Each row is where one point has got to under a steady rotation. How many steps took it there?
The counts run from 0 to 159.
[107 133 129 118 102 130 120 133 118 135 156  99 123 151 144 136 121 151
 115 150 143  87 116 199 157 126  90 106  71 138 178 145 104  71 115 103
 104 146 144] : 13
[ 87 138 136 130 137 122 163 143  95 132 171 138 110 141 183 158 114 131
 111 148 158  89 136 188 162 123  89  94  92 125 146 158 140  86 113 123
 155 150 145] : 65
[123 128 129 125  68 130 113 133 100 174 164 116 104 147 157 127 128 172
 162 137 139  89 112 177 137 128  86  95  91 143 127 150 114  96 101 112
 126 126 174] : 119
[101 111 141 152 161 137 144 125 131 126 191 125 111 143 149 105 101 177
 131 167 138  71 147 151 173 103 101  99  88 132 136 150 123 104 127 144
 137 169 126] : 59
[ 82 105  94 129 128 129 125 153  85 171 156 113 138 112 168 123 135 179
 144 142 131  87 111 153 151 144  98  93  99 132 137 164 145 118 129 157
 128 152 174] : 33
[108 109 141 128 135 122  97 140 132 168 165  97 134 135 153 105 125 172
 156 119 108  57  95 167 161 161  89  97  92 161 129 119 111 112 122 139
 132 171 156] : 142
[120 138 105 132 129 111 155 148 119 144 141 116 136 139 162 127 116 175
 156 131 149  63 142 181 152 131 105  78  83 151 145 134 148  81 126 159
 139 134 165] : 31
[121 108 159 147 142 139 114 128  93 172 170 122 100 137 157 111 104 165
 154 150 135  85 134 167 173 121  93  85 126 132 129 148 111 126 109 148
 176 162 168] : 57
[101 140 108 113 139 134 129 154 116 145 167 111 120 109 146 153 104 166
 124 124 133  83 152 216 143 153 110 104  82 144 133 127 117 102 114 135
 140 148 134] : 128
[ 97 135 105 130 106 120 127 145 112 140 186 118 109 117 168 161 127 192
 138 140 109 108 137 184 129 120 104  96  57 157 131 143 127  86 103 117
 129 126 143] : 117
[ 91 117 132 123  96 122 106 128  96 175 131 123 107 127 134 105 136 146
 146 171 128 107 123 169 145 141  57  99  77 153 114 141 122 101  85 132
 143 135 163] : 0
[141 121 128 129 114 109 127 150 120 141 146  98 134 157 169 134 111 161
 151 123 150  59 118 197 166 132 112  82  82 139 164 141 141  86 129 140
 129 150 169] : 30
[113 118 120 129 115 159 116 143  96 160 159 106 114  93 125 137 120 201
 137 176 120 104 174 186 138 117  97  95  87 126 135 156 108 107 116 131
 125 148 147] : 10
[104 131 150 135 111 133 105 134 141 146 155 103 115 144 131 117 117 167
 131 151 129  65 110 196 166 158  78  97  82 158 140 119  99  90 108 115
 127 170 131] : 126
[ 93 121 120  98 162 160 154 147 105 153 168 144  95 132 160  99 123 180
 163 154 160  96 132 175 135 136  86  87 108 124 106 143 108 118 118 127
 156 157 153] : 72
[ 96 139  89 107 156 106 141 141 115 141 144 107 126 127 139 109 121 173
 161 166 132  74 116 161 168 145  91  88  85 129 130 123 113 108 151 119
 136 182 150] : 37
[110 119 123 141 111 131 135 136 121 140 174 122 102 123 136 116  85 176
 113 156 140  67 145 201 144 125 113 114  75 150 138 141 110  96  99 154
 119 128 143] : 8
[115 122 154 137 112 116 132 128 119 123 139 117 115 147 135 113 113 157
 135 171 165  80 122 176 149 116  79  97  55  87 116 155 150 107  92 150
 127 126 154] : 98
[117 135 101 134 149 124 146 150 121 151 158 107 137 108 142 104  86 181
 155 153 130  61 166 178 138 144 113 100  86 131 118 140 135 116 128 165
 140 152 156] : 145
[ 66 122  98 128 139 126 149 137  73 145 174 124 150 122 162 131 117 147
 139 168 136 104 129 154 171 114  86  96  89 115 142 172 139 112 116 138
 151 153 152] : 49
[ 89 127 117 135 127 106 119 139 101 158 195 141  86 104 152 119 119 184
 142 146 127  96 116 145 137 135  89 116  77 133  90 130 119 110  95 140
 141 133 156] : 106
[103 146  92 112 105 120 148 151 104 153 139 132 122 113 162 141 134 166
 146 148 132  95 155 208 135 138  92  85  76 152 136 143 130  71 110 127
 139 145 150] : 15
[117 136 119 129 120 125 128 130 148 137 176 117  91 130 107 104  99 187
 138 181 131  87 126 172 160 128  97 104  60 132 116 130 109 107 107 126
 125 146 126] : 110
[110 124 173 141 135 143 136 159 126 161 172 116 117 158 170 144 115 162
 125 117 159  83  91 180 161 153  97  77  97 117 130 160 130 118 100 126
 136 128 153] : 80
[131 107 136 134 138 127 122 139 111 159 186  95 145 134 163 119 104 175
 157 137 109  91 125 167 163  99  98  84  94 126 150 164 128 145 115 133
 137 158 174] : 45
[ 98 122 127 126 137 129 145 145 134 114 177 136  90 169 173  97 133 173
 140 147 162  74 101 165 162 118 111  84  96 151 132 132 127 101 121 122
 146 143 133] : 70
[ 94 111 179 129 161 153 124 142 134 124 162 129  99 152 153 110 129 153
 106 159 146  70 104 173 150 141  80 103  89 119 128 134 112 103 112 128
 124 179 125] : 75
[124 115 133 141 104 133 105 148 127 160 171 115  98 146 129 124  87 173
 121 147 125  69 126 191 160 135 107 105  84 165 143 131 115 101  94 147
 128 133 140] : 7
[109 135 122 113 120 112 115 133 108 154 184 123  91 103 149 122 114 174
 152 143  91  98 151 179 122 126  93 103  63 148 120 105  98  87 106 121
 136 155 151] : 4
[103 119  99 112 131 153  99 159 120 177 156 110 126 118 135  97 127 205
 161 154 122  83 117 185 156 157 109  92 103 155 139 138 106 123 126 132
 139 163 143] : 22
[112 131 151 111  90 102 121 119 109 150 158 114  98 156 152 127 118 136
 151 130 144  96  91 170 159 141  69  89  69 124 120 134 127  95  88 119
 141 131 174] : 103
[ 88  83 104 130 127 134  88 150  90 160 153 107 141 132 176  99 140 176
 139 149 133  84 104 169 152 128  99  94  93 138 139 142 140 120 120 156
 145 169 176] : 34
[100 109 124 124 128 155  94 152 128 158 148 108 129 141 133  92 118 184
 128 150 137  77 109 203 158 157 102 101  95 157 149 140 107 123 114 154
 148 155 144] : 23
[113 127 161 150  97 118 123 135 104 151 162 120 101 131 140 163 113 153
 121 162 138  85 134 180 151 125  81 104  68 119 135 141 117  65 114 121
 115 150 137] : 115
[ 99 129  92 107 111 134 136 148 118 138 160 105 154 121 159 122 137 204
 153 150 138  95 144 187 131 129 111  92  81 133 130 156 124 100 117 127
  99 141 159] : 134
[ 83 133 108 123 135 116 131 149 105 168 149 105 164 121 158 130 127 143
 153 148 107 103 139 157 167 151  74  81  94 154 136 163 145 116 117 137
 151 142 168] : 152
[ 92 101 139 143 154 147 100 149 107 167 159  85 147 117 138 121 120 178
 140 160 121  82 138 169 165 146  93  95  93 116 123 159 125 136 129 154
 129 159 163] : 147
[104 143 123 115 124 133 132 143 133 134 170 110 118 128 130 138 102 158
 117 137 137  63 120 210 169 154 102 115  74 148 137 122  92  87 126 110
 124 156 129] : 127
[ 91 114 141 117 162 158 120 146 110 152 149 132  99 126 150  99 138 177
 147 165 156 104 133 179 146 149  85  86 114 127 103 152 116 125 103 129
 166 170 152] : 73
[ 85 133 102 123 146  96 147 135 122 134 192 133 101 145 169 120 103 154
 144 141 123  76 132 158 175 125 100  89  98 164 134 120 119 104 128 116
 173 161 134] : 54
[120 116 147 122 148 151 133 132 126 150 162 122 132 145 153 123 125 161
 156 164 118 129 152 184 154 118  69  69  99 141 147 176 126 132 102 120
 154 159 149] : 62
[122 147 132 128 151 108 142 156 156 145 180 119  98 130 136 127  90 192
 165 147 124  89 127 157 134 134 102  71  61 120 103 141 142 114 109 142
 137 125 145] : 94
